In the rows, 128 means zero.
One turn sends every row of this set to another row. A few are shown first. Where does it send the rows asked after them?
buko: [129 143 133 122 124 195 154 129 113 116 132 104 125 133 124 141 153 122
 145 122 114 160]
Rab: [137 128 106 117 147 142  99 139 107  86 126 105 149 137 154 158 126  94
 128 113 144 134]
nulu: [113 114 148 159 125 125 132 133 137 167 121 150 123 126  92 145 119 131
 108 165 115 144]
zamim: [133 130 118 112 137 182 162 144 114 135 146  97 139 135 124 123 145 147
 150 116 113 144]
per: [138 132 137 134 134  96 133 154 111 120 140 107 129 120 119 107  96 127
  74 127 132 117]
Seva: [142 131 146 136 142 103 130 139 112 115 131 108 131 107 111 116  96 117
  72 129 135 122]
pazo: [162 107 139 131 148 111 107 106 131 125  96 146 135 114 151 123 129 145
 142 114 121 155]
dur: [134 144 138 137 118  97 128 158 112 114 136 110 119 131 128 106 102 123
  76 127 129 124]
kova: [138 119  96 111 156 135 104 146 107  98 134  99 159 138 153 148 122 112
 130 111 143 121]
vulo: [134 131 134 120 142 194 155 118 113 122 133 102 137 118 116 142 148 123
 144 123 115 154]
Tam: [ 99 124 134 127 128 113 134 113 130 132 139 119 137 131  79 152 148 111
 171 132 113 106]
div: [108 122 140 159 112 122 132 146 136 170 124 151 118 140  99 138 120 138
 108 161 112 145]
kaze: [156 123 134 137 119 111 103 123 131 117  96 151 119 133 164 121 135 143
 142 112 119 163]
vib: [139 121 103 113 157 140 102 137 107  92 129 100 155 131 150 155 123 100
 128 111 145 126]
dokeg: [112 111 140 156 127 120 134 141 135 172 126 149 125 127  91 138 115 141
 108 162 114 138]
far: [128 143 121 116 119 187 155 144 112 126 141 102 127 143 130 128 149 138
 149 118 112 153]
miku: [133 149 148 142 115 106 124 148 112 103 129 113 112 126 124 118 104 108
  72 131 133 132]
meru: [137 141 154 142 132 107 125 135 112 106 126 111 121 111 116 122 103 103
  69 132 134 132]
nize: [ 94 136 132 130 109 116 132 122 131 127 140 124 125 144  87 150 153 108
 174 131 113 113]
vama: [ 93 133 125 125 113 109 135 128 130 133 146 120 128 145  88 143 150 118
 176 130 112 106]
tapep: [109 123 145 161 116 125 130 138 136 165 121 153 117 135  96 144 120 131
 107 165 114 147]
guko: [135 127  95 112 145 134 103 153 107  97 135 100 151 146 158 148 124 112
 131 110 143 125]
ruku: [ 96 132 136 129 119 116 131 114 131 124 137 124 129 136  82 153 151 104
 171 134 113 112]
vitu: [157 117 126 131 126 102 107 129 130 128 105 148 126 135 163 112 131 159
 143 108 116 155]
dup: [161 105 128 129 143 103 110 119 129 132 103 145 137 123 154 114 126 159
 144 110 119 151]
kogu: [137 121 125 114 150 186 160 126 113 133 140  98 145 118 115 130 143 139
 146 119 116 145]
golet: [160 117 141 138 132 114 103 108 130 116  90 151 125 120 156 130 133 136
 141 115 117 163]
Dede: [ 96 125 125 123 124 108 136 123 130 136 146 118 136 138  82 145 146 121
 175 130 113 103]
nuziv: [134 131  99 116 140 141  99 149 106  90 130 102 146 147 160 154 126 101
 129 112 142 132]
gam: [111 116 137 155 122 119 135 147 135 173 128 149 124 134  95 135 116 145
 110 161 113 140]

nuziv moves to Rab
golet moves to pazo
Now find these:
buko moves to vulo
Seva moves to per
ruku moves to Tam
div moves to tapep

One turn sends every row of this set to another row. A few are shown first. Where does it send the rows asked after them?
E: [123 134 111  97 137 137 139  99 135 133 101 146 115 124 123 157 157 169
  94 119 125 116 142 170 158 112 113 114 127 139 115 133 174 152 123 135
 123 141 135 107 127 140 143  89  67 102 125 125 114 163 125 114 148 134
 101 132 135 119 144 142 152]
A: [102 102 167 115 107 123  77 133 116 121 137 137 144 139 110 117 128 135
 113  99 113 136 124 152 137 154 158 126 160 165 113 151 144 118 133 139
  99 120 114 124 124 121 104 177 127 145  99 154 148 127 130 150 124 128
 111 112  84 122 122 129 140]
P: [143 139 128 109 124  97 105 185 124 113 142  93 143 117 108 109 132 139
 123 112 116 149 148 128 103 185 159 105 122 109 131 156 133 115 151  92
 127 123 124 128 137 142 101 129 108 122 137 130 131 132 118 127 113  97
 146 124 100 119 179 175 126]
S: [104 135 123 113 134 130 137 114 129 146  99 166 134 113 116 159 145 153
  93 109 125 117 129 178 142 101 102 110 108 149 132 142 166 143 120 155
 111 144 131  92 108 132 138  86  86 129 146 118 112 156 141  97 133 117
 104 129 137 124 126 139 146]
B: [139 128 126 117 116 100 112 192 110 107 147 109 139 121 118 107 112 160
 127 116 125 145 133 110 106 175 160 118 101 128 135 160 166 130 152  80
 106 129 121 139 121 121 101 138 112 120 132 120 135 124 136 120 128  85
 131 137 124 131 177 147 113]
W: [151 159  97  97 160 122 147 107 133 118 129 123 127 106 132 119 136 143
 110 130 155 141 146 144  91  96 100 106 133 100 112  97 160 104 130 145
 137  97 146 115 126 147 161 125  89 134 150 112 129 120 156 109 136 122
 100 146 118 133 129 150 140]
U: [130 119 111 111 131 133 136 102 139 146 111 140 137 112 123 160 139 148
  97 117 133 123 148 174 151 109 127 134 133 130 124 131 194 163 127 124
 113 150 144 118 123 137 140 107  85  91 130 119  97 158 114 110 165 108
 103 116 144 124 128 128 165]
N: [117 125 156 145 115  99 121 184 123 122 165 119 126 142 114 119 124 140
 127 116 158 141 122 117 132 110 132 113  84 136 140 137 122 129 128  83
  77 155  98 143 108 130 106 155  93 125 101 119 140 105 131 166 130 146
 135 131 103 121 120 140 125]
J: [127 135 103 129 163 123 147  99 128 130 131 124 128 103 136 110 129 129
  91 124 146 145 123 147  95 103 111 109 116 121 126  95 182 104 135 136
 130  94 149 110 128 146 152 123 104 152 158  93 124 132 166 106 122  94
 108 134 132 136 116 138 133]
H: [119 137 152 116 175 140 156  76 136 129 128 149 130 150 153 115 114 172
 127 125 131 125 134 145 125 118 104 113 131 114 139 128 151 110 137 134
 133 130 134 154 144 158 119 110  81 103 134 115 130 166 135 136 143 142
 122 177 135 155 120 109 117]
Z: [122 112 156 101  99 119  96 166 114 148 151 129 126 147 112  99 117 141
 129  91 134 146 139 138 139 158 166 134 130 178 124 143 143 115 153 127
  93 134 136 125 107 111 110 158 122 153 122 164 139 126 128 153 118 123
  90 139  99 122 133 136 141]
F: [112 137 160 144 144 102 101 160 118 108 145 122 145 127 107 121 136 136
 122 128 126 130 119 125 120 120 122 103 115 117 121 149 102 118 129 100
  84 143  73 129 120 133  98 159 112 118  87 110 159 101 117 144 131 142
 160 122  90 131 114 146 119]
G: [163 144  88 106 173 135 139 115 148 129 132 101 135  91 127 129 111 127
 112 126 162 142 151 145  91  97 112 129 132 112 116 101 150 124 136 140
 124 101 147 115 117 154 136 113 101 129 155  99 124 115 136 112 148 117
 116 145 135 133 109 144 152]
V: [114 111 169 115  96 125  88 151 121 140 145 122 135 149 106 118 133 115
 111  95 130 151 141 153 144 171 162 122 148 160 120 144 139 122 137 118
 119 131 143 130 127 143 103 159  98 139 118 164 128 138 119 169 113 138
 112 119  89 110 147 148 155]
T: [123 137 153 106 170 141 147  86 149 151 134 141 150 144 154 117  88 148
 125 131 131 123 132 153 130 100 108 129 132 126 149 146 155 113 145 139
 123 147 135 139 135 150 109 117  95 105 151 102 145 153 111 119 168 124
 128 174 141 153 107 109 131]
M: [112 131 140 140 186 148 160  77 124 154 122 155 137 135 137 108 122 156
 110 120 132 131 130 137 127 122 100 116 119 127 150 135 136 122 145 126
 105 142 134 125 129 158 108 103  95 120 144  89 122 172 141 122 127 136
 129 166 150 157 121 120 107]
D: [128 116 133 121 132 105  96 154 114  96 132  98 144 102 100 112 132 152
 109 117 105 133 134 118 101 189 158 119 139 120 114 153 152 126 149  90
 104 103 105 129 127 137  93 143 129 124 107 125 140 130 131 114 126  92
 141 112 106 139 168 165 119]
L: [113 143 164 145 130  92 104 177 123 117 161 131 144 154 121 124 129 121
 135 125 142 148 119 135 125 122 128  91 107 114 139 155 115 113 133  96
 118 149 104 140 134 142 101 162  90 113 114 117 145 109 115 169 125 146
 159 127  94 108 130 145 129]

E moves to H
U moves to T
Now find these:
A moves to F
B moves to Z
J moves to S
L moves to P

